In the rows, zero is written as 128.
One turn or mirror swaps these rows in pairs. Which row does each one swap with?
The rows were stretched afterwards, more along some directions than others.
Dur: [116 124 127 120 125 120 116 108 121 138 108 126 156 129 138 141 112]
mivil: [154 136 136 124 125 123  90 131 141 100 107 110 116 143 108 118 103]
Kel: [136 156 127 125 154 128 102 108 118 152 159  88 132 114  96 135 134]
ras: [117 134 120 136 113 126 114 105 114 125 109 118 161 131 155 141  92]
Kibat: [151 129 139 123 109 126 102 155 143 107  95 164 157 139 116 134 110]
buros: [171 138 145 131 125 124  86 149 133 106 117 105 110 150  95 126  91]
Tok: [146 141 138 127 120 107  81 137 119  89 117 106 131 131 126 137  96]
soseg: [116 143 126 131 153 125 117  97 114 133 139  84 125  94 127 139 122]
fip: [164 143 148 146 131 126  81 150 130 104 122 100 100 140 101 127  91]
Vazaz: [125 144 120 118 154 121 106  91 113 138 154  88 139 114 107 140 136]
reme: [135 128 144 126 123 123 102 160 134  97 110 155 143 122 119 133 104]
faz: [123 125 112 104 129 113 106 126 122 137  95 139 141 140 109 143 105]
muk: [175 151 136 130 132 120  65 156 130 115 140 110 114 156  74 132 106]
kek: [109 125 123 121 128 127 107 109 113 135  97 117 146 119 135 142  93]
lol: [171 143 138 140 120 126  82 141 132 103 117 104 114 152 105 120  95]
lum: [172 150 132 131 117 119  80 148 136 104 120 114 131 155 104 129 104]
Vafi: [162 134 143 149 132 138  93 155 136  96 132 117  99 142  95 124 100]
Zub: [151 140 145 117 112 115  96 153 139 115 112 160 156 141 111 131 126]
zizaf: [111 119 118 110 126 125 119 114 127 136  89 139 156 127 145 138 104]
Dar: [166 140 132 129 139 128  74 148 125 105 141 109 112 153  77 128 106]
Zil: [121 132 126 130 118 130 109 107 113 133 103 124 156 129 145 138  95]
Vifa: [121 137 119 119 150 130 110 116 126 138 153  94 113 112 116 132 126]
pagar: [131 147 124 129 137 126 105  90 114 143 152  76 137 123 132 136 125]
Ralo: [118 133 123 120 124 126 114 115 122 141 102 128 150 135 134 145 102]
pup: [113 131 118 121 118 128 103 110 115 134 113 125 152 134 140 136 106]
Dum: [138 130 132 116 114 109 101 155 136 102 105 161 158 135 115 136 110]
Fina: [158 141 140 122 146 129  86 166 138 107 131 125 106 151  69 133 108]
Dubel: [124 145 125 120 163 127 111 114 124 148 158  96 117 109  83 134 138]
Pavi: [140 164 125 137 125 119  85 107 117 139 138  85 142 126 135 147 105]
lagal: [114 143 122 110 157 122  99 105 112 133 154  88 121 108  84 140 116]
Pibo: [142 126 151 114 127 108 107 140 134 111 125 149 149 125 109 130 134]
gis: [149 135 139 129 113 121  94 157 128 111 107 152 160 132 119 138 112]
Monos: [131 122 136 111 115 111  92 146 129  99 111 150 154 125 123 130 107]
birob: [117 148 122 119 148 122 118 104 115 136 144  90 131 109 126 134 126]
fiv: [142 130 139 117 113 111  93 151 130  95 111 152 156 134 109 138 109]
tora: [160 136 138 129 146 129  89 156 139 105 138 121 101 147  68 124 115]
bip: [127 143 129 128 131 120 108  98 116 135 112  85 130 117 144 145  91]
nafa: [152 141 146 142 105 119 104 149 135 115 106 141 169 136 135 138 115]
mun: [125 153 130 140 145 133 118 105 124 150 133  91 127 108 121 132 132]
nat: [155 140 130 133 116 114  70 113 115  94 121  93 144 144 128 143  99]
Nuzo: [131 148 127 133 147 131 117 103 120 149 152  86 131 110 128 133 137]
Sikol: [123 121 112 107 120 122 103 112 116 130 100 135 150 141 119 144 102]

mivil swaps with Vifa
Ralo swaps with fiv
tora swaps with Dubel

